Small tables with named rows and columns. After each table, cells are looked up by row and column.

Table Kugun
|  | Pogeke | Veb | Faz | Kuzeta | Toba | Mig | Salag | Rokuvob | Zodim | Rap |
|---|---|---|---|---|---|---|---|---|---|---|
| Zigar | 0.0 | 0.3 | 0.6 | -0.4 | -0.1 | -0.3 | -0.2 | -0.5 | -0.1 | -0.4 |
| Nesozo | 0.1 | 0.2 | -0.3 | -0.1 | -0.3 | 0.2 | -0.6 | -0.3 | 0.3 | 0.2 |
| Dened | -0.2 | 0.4 | -0.3 | -0.3 | 0.7 | 0.2 | -0.1 | 0.2 | -0.3 | 0.8 |
| Zodug | 0.8 | 0.0 | 0.0 | -1.0 | -0.4 | 0.0 | -0.3 | 0.4 | 0.0 | -0.3 |
| Kedamil | 0.3 | -0.2 | -0.3 | -0.1 | 0.4 | -0.2 | 0.6 | 0.7 | 0.0 | -0.3 |
| Ravap | -0.2 | -0.1 | 0.0 | 0.8 | -0.1 | 0.1 | -0.1 | -0.6 | -0.3 | -0.3 |
| Nevonal | 0.2 | 0.2 | -0.3 | 0.3 | -0.1 | -0.3 | -0.2 | 0.3 | -0.3 | 0.2 |
| Bep | -0.6 | 0.0 | 0.2 | -0.1 | 0.6 | 0.0 | -0.9 | -0.3 | 0.2 | -0.2 |
| Pades | 0.9 | 0.3 | 0.0 | -0.4 | -0.6 | -0.4 | 0.5 | 0.1 | -0.1 | 0.2 |
| Gifet | -0.7 | 0.0 | -0.2 | 0.3 | -0.1 | 0.6 | -0.1 | 0.0 | -0.8 | -0.4 |

What is the Kuzeta of Kedamil in Kugun?
-0.1
What is the Rap of Dened in Kugun?
0.8
What is the Rap of Zigar in Kugun?
-0.4
What is the Mig of Nesozo in Kugun?
0.2
What is the Kuzeta of Zigar in Kugun?
-0.4
What is the Zodim of Gifet in Kugun?
-0.8
What is the Toba of Gifet in Kugun?
-0.1
What is the Veb of Zodug in Kugun?
0.0
What is the Toba of Kedamil in Kugun?
0.4
What is the Rokuvob of Zigar in Kugun?
-0.5
What is the Mig of Zodug in Kugun?
0.0
What is the Kuzeta of Gifet in Kugun?
0.3

Table Nilol
       Zimumip    Vugi
Nogim   -68.89   64.66
Kotot    65.51  -72.05
Rofup   -18.19   98.78
Vuvi    -49.80  -81.25
Bof      54.75  -75.12

What is the Vugi of Kotot in Nilol? -72.05
What is the Vugi of Rofup in Nilol? 98.78
What is the Vugi of Nogim in Nilol? 64.66
What is the Zimumip of Bof in Nilol? 54.75
What is the Vugi of Bof in Nilol? -75.12
What is the Zimumip of Nogim in Nilol? -68.89

Vigofe
         Lutupo   Gebi    Rir  Zifari  Lupoz  Tegot
Lodega     0.75  -0.21  -0.23   -0.09  -0.03  -0.06
Dap       -0.22   0.69  -0.04   -0.05  -0.12  -0.42
Bivar     -0.27  -0.53   0.90   -0.08  -0.22  -0.42
Det       -0.42  -0.60  -0.43    0.57  -0.12  -0.21
Zavizul   -0.33  -0.35  -0.25   -0.24   0.93  -0.17

Lodega, Tegot => -0.06
Bivar, Tegot => -0.42
Det, Gebi => -0.60
Lodega, Rir => -0.23
Lodega, Lutupo => 0.75
Det, Rir => -0.43
Det, Tegot => -0.21
Dap, Rir => -0.04
Lodega, Gebi => -0.21
Bivar, Lutupo => -0.27
Lodega, Zifari => -0.09
Bivar, Lupoz => -0.22
Which row has the largest Rir? Bivar

Table Rubis
fields: Zet, Nime
Ramez: [17, 73]
Lav: [39, 56]
Mog: [17, 73]
Feko: [19, 49]
Bagu: [22, 69]
Monot: [22, 49]
Dasad: [18, 73]
Nol: [39, 56]
Tigug: [10, 78]
Totika: [17, 73]
Visu: [49, 49]
Fovof: [16, 74]

Dasad, Nime -> 73
Mog, Zet -> 17
Monot, Zet -> 22
Fovof, Nime -> 74
Visu, Nime -> 49
Dasad, Zet -> 18
Mog, Nime -> 73
Monot, Nime -> 49
Feko, Nime -> 49
Tigug, Nime -> 78
Nol, Nime -> 56
Bagu, Zet -> 22
Bagu, Nime -> 69
Tigug, Zet -> 10
Nol, Zet -> 39
Ramez, Nime -> 73
Which row has the largest Zet? Visu

Table Sig
,Buluvu,Pari,Sek,Domet,Nufe,Gudumun,Par,Dudeti,Tep
Vil,191,228,184,114,105,155,58,199,173
Mef,151,213,223,172,115,116,110,177,211
Fol,192,164,201,225,166,187,110,152,126
Dabepo,124,185,174,124,235,169,231,157,251

What is the Domet of Dabepo in Sig? 124
What is the Domet of Fol in Sig? 225
What is the Tep of Vil in Sig? 173
What is the Nufe of Vil in Sig? 105
What is the Tep of Dabepo in Sig? 251
What is the Par of Fol in Sig? 110
What is the Tep of Fol in Sig? 126
What is the Buluvu of Vil in Sig? 191
What is the Tep of Mef in Sig? 211
What is the Gudumun of Mef in Sig? 116
What is the Buluvu of Mef in Sig? 151
What is the Dudeti of Fol in Sig? 152
What is the Sek of Fol in Sig? 201
What is the Sek of Vil in Sig? 184
What is the Gudumun of Fol in Sig? 187
What is the Par of Vil in Sig? 58
What is the Sek of Mef in Sig? 223
What is the Pari of Dabepo in Sig? 185
What is the Gudumun of Dabepo in Sig? 169
What is the Sek of Dabepo in Sig? 174
Row with the largest Pari: Vil

